Rows swapped in pairs by one turn or mirror: which row each one swaps with:
Zokit: [ -2   8  -9  -2   6  -7  18   1  19  -7 -16  -5   2  -3   5   2   7]
vusir: [ -7  12  -2  -1  -1 -14  20   6   9   6  -6   5   5  14  10   1   0]
tili: [ -9  20  16 -13   1   9  -4  10 -10   2  10  -2 -12 -10   1   9   3]
nedim: [-11   3  -2  -1  -2 -13   4   8 -18 -13  -7  17  -4   8 -11   6   9]
Viti: [10 10  8  2  1 16 -2  9  5 15 -8 -7 -7 -3 -6 -5 11]
Venan: [ -6   8   5  -2  -1 -17  19   5   5   7  -8   8   3  18   4   1   2]
pir: [ -4   4  -5  -2   2 -14  21   5  12  -8 -16  -1   6   8   4   4   8]
pepu: [-1 22 -1 16  4  8  4 10  8  0  6 -3  1  3  7 -9 -9]
gim: [ -7  21  16 -14   4   9  -3   4  -6  -1   7  -1 -12 -14  -2   7   2]
bir: [ -6  24   8 -12   6  10  -4  -1  -9  -6   5   0 -13 -17  -3   5   4]
Zoz: [  6  15   4   6 -11   4  -2   5   7  11  -5   5  -9  10 -10 -13   5]
bafa: [ -3  -1  13 -12  13  18  -3  10 -12   6  -2  -9   3  -6  -1   1   5]
zavup: [-17   2   8  -3 -12   4  -3   8  -4 -13  -4  14  13  -1   0  -6  21]
fumi: [-11  12  17  -4  -3  11   5  15  -1  10  13   2  -1  12   5  12   3]
poti: [  0  22  -4  14   7   8   1   5   4  -3   4  -1   0  -5  11 -12  -8]
vevil: [-18   3   6  -7 -14   1   0   6   0 -17  -7  16  10  -1   1  -6  21]
mufat: [-21   5  -3  -3  -4 -10   5  13 -21 -14 -11  11  -1   3  -7  -2   6]
Gimom: [  6  11 -19  -5  -2  -6   1   1  -6  11  -7   5   3  -1  16  -4   8]
vis: [ 11   2   4  19   1   0   3   6   4 -10   9   2  -5   7   3  13   7]
Nafep: [  2   9 -12   0   9   0  11  -3  15 -12 -13  -8  -5 -11  -4   1   7]
lumim: [-25  13 -11   0   0   6  14  20  -6  -6 -11  -2   5   5   7  -9   3]
vezo: [-16   4   0  -7  -2 -12   6   9 -22 -12  -9  13  -5   8 -12   3   8]
zez: [ -1   1  12 -18   9  16  -5   6 -13   5   0  -2   4  -7  -2   2   1]
guda: [-27  13 -13  -2  -1   8  11  16   1  -8 -13   0   7   0   7  -9   4]
Gef: [  6  15  -4  -2   8   5   7   0  12 -15  -5  -4  -8 -19   0   5   8]
tabal: [10 -2  1 14  0 -6  3  5  2 -9  7  6 -2 11 -5 15  9]
mima: [  0   6  -8   1   8  -4  18  -1  16 -12 -17  -6  -5  -5   1   2   8]
setob: [ -8  11  -7  -1  -4   8  -2   1  -6   0   5  -2  -7  -1 -18 -20  -6]
gif: [ -7   3  11 -25   9   5   0  -1 -16   7   2  -1   4  -3  -5   2   5]
gogok: [-26   7  -3  -6  -6  -7   6  16 -18 -13 -12   8  -3   1  -4  -5   8]
bugo: [ -5  17 -13  -5 -10   5   7   0  19   1   8  -5   0  -5  11   1   7]
Mido: [-16   3   4 -10 -14   4  -3   6  -5 -16  -7  18  10  -1  -4  -9  15]
mozev: [ -6   9  -8 -18  -9 -12   5  -7  -8   6  13  10   0   1   4   4   6]
Veg: [ -4  -4 -11   8  -4   1   9  14   1   7   3  -6   0  21  -7  -2   0]
daz: [ 9 12  5 18  7 11  0  9  8 -8 10 -6  1  1  3  4 -2]
pofas: [  0   2 -13   3 -12  -6   3   8  -4   0 -12  12   7   1  12  -2  23]
zumi: [10  4  4 21  3  3  1 11  6 -7  9  0 -1 10  2  8  2]
Tinug: [-18   9   1  -6 -10   6  -6   3 -10 -18   2  14   8  -3  -8 -14  12]
Zuve: [-25   7  -6  -9  -5  -8   9  13 -18 -10 -11  11  -1   5  -8  -4   4]
laz: [  6  -6   2   9   2 -11  10  10  -6 -12  -4   7  -5  12 -10  13  10]
Pidof: [ -9  23  13 -13   1  12  -4   7  -8   1  12   3 -11 -12   0   6   0]
tedo: [  7  -1   8   1  -1  13  -4   6   2  18  -9  -5 -10   1  -8  -1  13]
Git: [ -7   0  13 -15  11  17  -2   6  -8   8  -4  -8   6  -9  -2  -1   9]
pesa: [ -2  23   6 -11  10  10  -2  -2  -3  -6   1   0 -14 -18  -5   6   2]
Vad: [-11  20  17  -5  -3  11   8  15   2   7  14   1  -3   8  10   9   6]
zumif: [ -3   2 -15   2 -13   1  -3   3   1  -2 -12  10   3  -5  13  -3  24]

pepu pairs with vusir
Tinug pairs with gif
tili pairs with gogok
Vad pairs with lumim
pofas pairs with Viti

